In the rows, zero is written as 128.
A single turn carries every row of the set below to another of its rows. Some are shown first; where does it send the rows asked next?
Guna: [ 89 160 134  82 143  84  94 106 102 139 125 125 111 137 157 110 149 171
 123 116 166 140 107 133 112 127 118 162 106 151 157 136 130 123 138  98
 106 142 154 110 138 124  92 152 107  67 137 156 129 127 140 136 134 137
 168 136 105 153  85 133 142 127 137 131  92]
kirot: [120 146 127  97 116 139 127 103 130 136 104  98 111 122 142 127 119 104
 136 141 183 174  84 138 141 123 149 121 131 133 139 137 130 114 109 122
 144 136 150 120 105 134 121 146 115  90 133 163 121  99 132  91 107 136
 102 109 137 141  79 124 128 146 101 124  86]
Gem: [129 112 120 116 185  84 118 119  98 158 108 112 115 148 140  99 117 126
 148 162 165 132  84 111 119 108 126 159 128 117 146 129 129 135 146 136
 108 106 128 119 101 133 125 128 112 113 145 132 154 126 164 104 119 122
 162 133 134  84 118 167 110  79 118 187  97]
feki: [ 88 166 160 137 146 133  99 138 110 165 147 110 119  95 109 128 129 161
 151 114 131 163 112 146 136 114 154 160  92 104 110 140 100  97  81  97
 123 145 103 116  85 136 103  97 117  87 137 171 133 158 176 161 152 117
 125 139 108 156 129 135 116 143 119 147 117]
tizop: [111 142 115  94 143  90  98 121 108 151 115 138 110 106 120  68 113 104
 156 116 119 148 101 130 133 156 122 150 110 128 164 169 147 124  95 101
  96 148 153 117  80 114 122 132 100 128 112 143 143 131 142 109 152 117
 119 125 156 144 137 157 108 113 100 167 113]
tifi: [156 156 139 146 105  90 117 110 111  91 123 154 116 173 124 128 171 106
 121 134 121 146 135 118 105 126 172 137 126 122 124 153 157 134 104 112
 108 112 138 159  98 159 104 144  90 114 153 155 154 138 152 102 128 108
 143 121 108 116  96 175 135 115 144 137 146]
kesag: [165 162 140 132 120 140 134  74  81 120 154 128 135  99 109 115 166 147
 143 129 136 155 106 139  88  87 156 134  90 134 126 140 183 123  92  95
 116 129  99 133 120 148 116 119 131 118 141 141 154 144 163 138 122 131
 111 144 144 122 115 124 124 127 165 142 130]
pifo: [156 135 163 140 139 108  89 107  85 131 119 108 143 166 157 147 167 125
 146 122 111 150  94 122 141 113 149 122 143 128 149 148 149 140 132 120
  98 149 103 149  93 164 131 126 141  89 138 188 138 148 168 106 123 120
 147 122 124 114 126 126 114 140  83 126 134]
Luf: [152 125 139 138 186 107 156 143  84 119 135 102 136  95 112 119 157 165
 164 132 145 163 148 115 139 122 123 122 129 139 133  84 153 107 130 116
 138 121 106 110 118 131 123 178 152 114  98 141 134 106 141 142 133  98
 143 148 104 127  99 150 106  76 149 137 113]
voli: [152 109 163 198 136  81 120 141 121 138 106 124 117  93 136  54 134 169
 146 118 114 157 103 151 144 119 132 152 108 128 122 102 131  84 107 107
 151 125 116 115 150 130 115 160 149 155 135 153 123 108 164 107 152 104
 112 110 100 147 118 158 117 105 142 143 123]
roz: [139 120 138 209 147  96 147 123 126 139  86 104 132 131 151 109 136 152
 125 111 129 182  98 160  97 136 153 142 114 144 133 122 128  90 102 118
 153 146 100 108 124 127  94 117 119 113 148 136 147 124 108 113 114 125
 136 118  99 115 151 136 133 139  89 116 148]
vaba: [130 130 154 143 169 110 148 139  89 118 119  95 133  87 109 122 171 166
 171 122 138 158 150 128 128 114 110 114 129 134 150  81 158 112 142 120
 139 124 107 110 123 130 117 175 145 123  95 124 126 102 140 144 133 113
 131 134  91 139 105 140 100  77 143 150 121]
fas: [132 151 136 121 128  65  94  98 118 106 152  95 113 102 155 110 161 161
 147 166 128 139 151 129 154 109 128 140  52 123 118 124 118 112 133 118
 111 129 107 121 112 136 115 122 136 146 160 150 125  98 149 117 129 124
 116 122 116 155 138 131 153 164 147 114 126]
ras: [119 162 171 150 135  95 106  70 117 132 150 105 132 121 116 132 157 147
 140 119 147 165 118 130 149 124 139 134 101 120 124 134 162 138 115 112
 138 139 130 156 138 129  86  76 149 144 135 165 145 122 163 130 154 113
 126  77 127 108 129 135 108 131 120 119 158]
kobes: [141 155 115 171 148  90 104 136 112 115 120 111  95 142  74 125 146 121
 120 104 115 158 132 123  91 154 134 160 104 159 155 130 132  71 142 115
  96 139 146 135 162 145 152 136 130 127 100 169 150 122 153 157 148  71
 147 154 118 138 122 158 140 121 109 155 115]
renag: [140 134 138 160 127 100 117 130 156 139  96 105 101 159 116 102 126 125
 143 144 105 124 112 142 112 141 126 162 115 144 132  93  92  95 101 124
 116 134 100 104 118 142 163 166 118 180 131 138 141 112 177 129 155  87
 113 135 123 135 121 111 136 119 178 131 138]
sut: [148 150 113 167 144  87 114 139 122 128 109 109 100 150  77 124 152 117
 117 112 100 136 136 117  77 151 135 163 111 160 158 138 127  86 125 108
  95 134 134 121 156 132 158 146 118 115 104 160 145 137 167 165 147  76
 140 152 106 135 119 153 154 128 120 147 110]
bima: [100 114  96 141 116 111  97 109 114 128 140 106 112  92 151 114 125 145
 154 143 135 168 121 125 101  96 132 145 117 147 106 148 120  87 159 143
  91  98 141 116  94 163 110 123 113 128 132 131 136  97 125 132 107 137
 118 149 114 137 124 106 125 121 125 204 102]
badev: [122 131 148 101 110 104  91  95 105 128 111 101 112 111 148 110 115 115
 130 115 176 138 159 164 153 160 142 151 128 113 133 142 126 118  78 109
 118 122 147 115 115 117  69 153 134  91 132 144 147 130 161 130 120 129
 124 114  92 128 125 154 121  92 139 174 117]
malor: [ 97 146 114 103 107 113  75 136 140 133  92 129 135 167 131 114 134 151
 139 114 128 138 129 125  98 101 115 112 111 112 130 164 141 118  82 101
 141 123 123 115 106 114  91 132 106 145 133 121 147 134 140 124 100  87
 137 106 124 120 129 113 124 130 109 144  72]
reb: [164 102 168 192 139 104 105 156 122 134 114 123 121  99 140  71 131 159
 137 111 113 142 113 145 139 139 122 155  98 121 129  96 140  92 106 108
 142 127 120 132 153 128 129 158 155 150 138 144 120 120 167 101 163 104
 128  98 104 160 113 153 111 101 143 156 125]
movus: [135 151 139 160 142 127 141 120 160 158 131 110 147 138 138 157 115 144
 133 159 131 155 120 115 143 132 102 158 121 139 122  71 114 103 112 133
 121 137 102 150  89 129 131 172  95 118 104 150 133  93 124 156 129 106
 138 164 101 110 101 129 109 122 140 138 164]
roguk: [152 112 130 213 140 101 141 132 149 136  86 114 141 121 163 120 143 144
 125 124 137 180  90 159 100 139 139 146 116 131 144 111 143  89 108 122
 150 156  90 107 122 117 124 106 125 121 153 135 155 122 116 106 112 124
 138 117 106 120 135 138 128 127  87 124 134]
rari: [126 139 145 150 158 120 141 109 147 149 124  93 144 145 149 156 123 148
 140 162 136 133 116 122 138 132  78 153 119 141 136  73 114 100 133 128
 127 124 107 145 106 132 136 185 102 119 105 142 127  93 126 159 121 103
 127 163 103 115 107 115  97 117 135 134 160]
zub: [130 135 130 164 125 111  99 136 142 133  93  98  99 160 119 122 129 135
 141 136 106 128 121 149  99 151 130 150 117 140 121  94  93  97 109 125
 117 148  94 111 127 151 173 158 132 171 145 147 146 125 163 123 155  83
 122 145 137 145 122 101 119 130 164 118 149]
Mufeg: [ 88 153 148 150 131 108 116 124 116 112 165  99  74  96  93 134 110 128
 131 117 135 157 150 160 119 136 139 129 114 127  87 145 132 111 105 113
 116 148 146 133 118 126  88 107 103  90 148 133 134 146 155 151 130 120
 125 163 130 156 103 124  95 115 139 150 122]
Fuzi: [164 139 133 161 169 128 142 127 114 141 120 106 147 122 141 125 133 157
 119 114 117 172 117 118 115 171 128 175  65 168 162 147 103 104 114 141
 121 143 130 115 123 144 128 143 113 102 102 151 137 139 153 130 124 135
 153 148  63 123 115 150 115 135  97 157 155]
Nuvag: [ 67 144 117 134 123 106 116 141 138 135 131 124 133  98 163 133 172 141
 151 141 150 170 109 142 130 124 130 160 121 150 129 160  94  79 148 120
 112 122 122 109  96 139 133  81 112 157 154 163 139 101 154 122 132 107
 113 105  78 151 125 132 130 109 120 169 100]
nupa: [101 115 172  85 141 114 110 115 127 135 136 130  94 104 127 108 144 150
 170 136 127 141  95 141 115 121 124 137 114 112 131 149 143 137 106  80
 118 160 143 143 109 150 123 147 155 111 131 171 128 145 163 134 116  76
 128 153 108 134 130 149 119 126 119 148  44]
pirak: [131 142 137 173 137 132 149 138 121 134  80 124 100 104  75 143 175 127
 143 121 122 173 132 139  67 117 138 124 138 123 138 107 176  95 148 126
 120 138 110 118 117 147 127 135 113 120 107 130 121 128 107 148 119 110
 154 109 121 120 118 142 158 142 122 137 116]
suput: [157 140 141 157 175 118 151 124 112 138 116  96 134 135 137 131 118 140
 116 117 110 153 111 118 123 174 126 166  73 164 158 143  94 107 116 134
 127 135 143 138 124 145 128 155 111  88 100 151 126 125 148 127 128 129
 150 149  80 115 134 148 118 142  82 145 166]
naz: [155 112 144 123 155 127  83 116 112 127 138 132 148 170 180 156 131 127
 143 142 129 112 144 100 123  98 123 122 110 148 163 134 120 112 134 116
  91 142 132 139 119 135 124 119  93 144 141 132 101 123 155 148 127 141
 151 115 119 132 126 157 116 141 139 164 116]
Laf: [123 143  98 104 105 105 100 107 116 148 115 121 126  92 174 119 119 146
 108 156 138 118  92 153 112 133 120 154 155 136  95 165 128 134  93 104
 114 120 118 104 125 128 117 150 113 126 135 162 147 122 124 131 128 115
 104 137 139 118 136 122 106 166 139 162 105]
zapet: [136 142 125 169 152 121 139 135 120 136  76 124  98 113  81 144 169 136
 131 126 136 168 134 136  79 113 143 112 116 114 128  93 158  93 152 137
 117 131 109 109 111 163 116 138 126 134 112 125 128 108  99 133 112 106
 163 113 129 106 121 143 161 132 137 139 114]
Pes: [153 115 125 102 143  87 110 123 118  96 172 116 108 176 148 114 148 105
 160 142 145 132 104 121 146 114 153 154 100 143 125 142 111  92 119 123
  92 120 119 110 121 147 160 127 107 137 150 159 121 121 122 130 137 111
  97 120 137 112 108 180 150 116 117 123 133]
davav: [135 153 134 145 147 123 119 148 105 142 118 107 156 150 115 143  94 139
 110 150 127 152  99  89 120 125 137 145 131  98 131 129 136 148  88  96
 151 101 131 150  80 122  94 137 114  90 157 153 159 118 182 126 155 101
 154 109 134 129 135 126 119 134 131 133  89]
gonor: [130 117 119 129 107 108 113  99 131 123 137 130 132  74 137 120 147 118
 156 158 135 121 150 113 147  98 138 125  74 130 156 132 145 122 137 120
 108 147  87 145 109 119 128 104  95 134 137 157 135  92 164 161 140 140
 118 155 136 136 124 131 115  72 126 132 123]
fof: [136 133 125 126 118 119 142 154 103 123 128  99 124 148  92 149 122 123
 113 118 126 130  97 139 132 150 105 138 116 113  98 149 157 135 108 112
 121 114 134 126 114 136 132 149 127  75 177 155 132 127 170 101 131 100
 126 107 154 129  93  97 132 108 134 112 109]
tarez: [ 77 137 121  78 100 109 128  97 154 134 114 121 121 132 126 154 132 150
 160 108 142 148 105 131 125 127 136 131 137 113 134 129 113 157 102 106
 106 145 162 129 103 145 135 110 130 117 129 131 139  71 133 143 158 117
 137 114 107 134 130 110 147 103 127 144 112]
kudiz: [125 148 133 122 163  71 118 133 114 145 117 121 120 160 141 127 154 124
 127 136 149 124  85 153 127 118  88 163 107 121 142 124 134 109 140  96
  82 126 145 114 112 128 146 124 130 110 178 126 127 119 158  69 110 107
 135 100 107 133 105 166 144 104 149 186  95]

fas turns into kesag
rari turns into voli
tarez turns into badev
Where do these go?
Fuzi turns into zub
kudiz turns into bima

